In the rows, 128 means zero.
The rows of Z fall into several groups, and each row is roughly a mix of its group's hidden directions.
Z, 102 rows:
[[ 95 111  99  63 113 102 101  86 147 122]
 [ 82 159 146  74 159 105 109 134 152 167]
 [146 158  76  69 146 129  98 148 156 150]
 [126 125  83 187 152 104 163 153 127  87]
 [ 92 139  71 127 155 150 167 181 126 125]
 [ 94 155  80 104 161  86 107 158 142 162]
 [171 119 100 193 110 106 157  94 116 110]
 [132 154 104 155  72  71 114 123 105 163]
 [141 119  74 140 127  99 135  60 119  90]
 [102 145 129 202 166 108 117 123 142  87]
 [179 113  91 152 105 162 156 118 113  75]
 [135 164 131 136 121 104 145 120  91 209]
 [147 190  85  99 130 119 132 115  86 166]
 [ 81 166 145  81 134 122 106 136 119 186]
 [132 134 218 110 121 121 121 154 152 108]
 [107 110 180  74 131 182 139 146 150 119]
 [ 99 119  48 134 123 113 117 120 111 174]
 [123 181  97 121 144  66 102 154 158 135]
 [112 152 103 118  68 139 113  60 127 136]
 [133  94  64 112  83 139 158 154  98 138]
 [123 188 120 169 140 110 140  99  79 160]
 [149 131 105 201 110  73 145 114 128 124]
 [118  86 152  64 111 180 127 128 151 116]
 [ 89 135 134  75 119 101 100 178 141 167]
 [138 122 116 155 186 162 109 131 182  89]
 [136  77  81 142  90 113 168  91 135 104]
 [ 88 120 149  55  91 115 106 128 150 145]
 [114 137 151 205 148  74 127 130 135 137]
 [ 91 171 153  92 151  81 122 146 117 172]
 [165 118 183 166 135 102 163 165 129  96]
 [135 174 108 186 147  67 123 128 113 135]
 [120 116  80 102  73  72 130 110 108 138]
 [125  93 122  96 146 140 121  74 162  70]
 [142 108  76 186 133 118 166 141 116  86]
 [147 117  61 148 112  79 151 110  92 119]
 [147 143 117 152 141 113 199 176 136  92]
 [127 108 212 159 136 151 125  93 130 118]
 [142  63 116 113  61 137 116 154 119 135]
 [118 120  81 143 153 100 157 197 121 105]
 [114 163 172  81 118 145  75 139 137 163]
 [170  91 137 178 108 184 131 141 136 100]
 [ 85 182 109 105 161 157 118 143 131 176]
 [116  81 166 160 122 140 116 121 157  63]
 [129 148 148 138 211 142 145 119 150  91]
 [179 151 112  84  86 141 117  78 126 149]
 [153 135 151 112 107 127  79 113 158 198]
 [111  96 140 203 172 144 122 128 151 107]
 [151 113 134 169 174 179 102  93 144  98]
 [135 138  70 154  80 102 113  91  96 152]
 [151 116 176 187 120 140 121  70 113 136]
 [129 106  85 104 118  61 157 145 145  93]
 [102 105 116  87 106 137  63 103 168 137]
 [103 100 202  94 126 170 108 133 135 127]
 [132 200 100 152 112 102 126 120  93 167]
 [110 128 196 133 118 150  87  84 132 159]
 [114 128  35 104 132 112 151 134 132 126]
 [134  91 191 174 114 114 149 100 102 150]
 [133 111  83  90 109 141 112 101  98 191]
 [132 133 121 154 124  97 155 117  88  50]
 [161  78 149 163 118 147 101 100 138  74]
 [155  59 133 138  92 184 139 137 122 131]
 [127  92 167 205 121 130 126  92 113 132]
 [102  86 159 154 144 191 129 107 139  90]
 [ 93 186  97 104 117  74 129 100 137 144]
 [118 124 144 126 162 186 107 185 166 140]
 [ 83 108  63 104 147 166 117 116 111 156]
 [138 122 157  76  99 142 112 122 142 199]
 [167 103 145 167 101 167 171 166 106 114]
 [146 156  56 139 123 177 108 142 103 114]
 [123 104  84 184  99 115 152 128 143  76]
 [138 157  79  50 113 140 131 145 120 125]
 [149 169 144  92 102 150  86  81 131 165]
 [134  51 155 159 104 142 143 146 140  94]
 [135 111  65 125 122 126 136  60 115  96]
 [ 96 161 128  73 130  96  98 152 145 176]
 [122 182  64  99 143 141 106 137 138  93]
 [114 102 161  84  92 170 116 139 162 172]
 [142 180 147 176 182 116 165 133 126 111]
 [109 139 161  52 110 142 109 101 162 139]
 [129 131 155 157  66  78 159 134  94 118]
 [ 96 178 159  84 133  92 120 119 141 175]
 [111 181 108 163 157  65 137 144 120 146]
 [118  93 138 164 149 144 138 117 128  47]
 [123  89 186  90 120 163 108 107 158  99]
 [130  88 103  66 130 174 135 155 148  99]
 [130 171 109 114 110 123 150  98  71  75]
 [139 181 165 133 182 102 118 167 116 152]
 [ 92 113 198  84 133 114 117 157 149 143]
 [165 126  54 163 109 106 156 134 113 110]
 [ 90 165  79 101 146 101  96  86 141 148]
 [115 127  99  84 168  94 153 154 132  70]
 [126 106 172 168  89 130 105  66 132 148]
 [ 78  97 110 166 167  95 135 161 109 159]
 [132 150 184 136 169 179 105  90 114 140]
 [156 156 123 184 105 122 153  82  81 127]
 [166 130 148 187 132 124 106  70  97 123]
 [115 149 195 126 101 122  75 110 134 164]
 [121 141 146 170 149  76  89 140 178 154]
 [159 100 118  75 102 192 105 118 138 139]
 [113 197 123 135 145 107 181 144  98 151]
 [ 85 146 142  71 169 124 132 172 157 115]
 [113 152  49 115 148 130 112 133 105 172]]

Here is one row of each group, with its name. Which group are the others in?
[138  77 150 106 117 197 131 150 104 102]	(37)
[106 148 135  86  84 100 147  65 106 126]	(39)
[105 108 153 183 149 125 158 110 104  69]	(73)

[116 168 181 165 181 120 106 116 122 155]	(37)
[131 175 118 187 140  67 123 126 113 148]	(73)
[136 107 198  74 143 122 152 100 141 137]	(37)
[136 123 216 114  97 130 113 106 152 122]	(37)
[131  89 142  95 157 144 166 163 160  76]	(39)
[167  71 183 148 106 122 127  92 111 128]	(73)
[134 155 128 145  96 116 142  65  69 145]	(39)
[176 128  90 169 113 107 141  78 100 156]	(37)
[136 159  57  80 119 155 120  98 132 135]	(37)
[111 166 168 159 143  65 138  99 104 145]	(73)
[117 167 124 155 139  66 107 116 129 185]	(37)
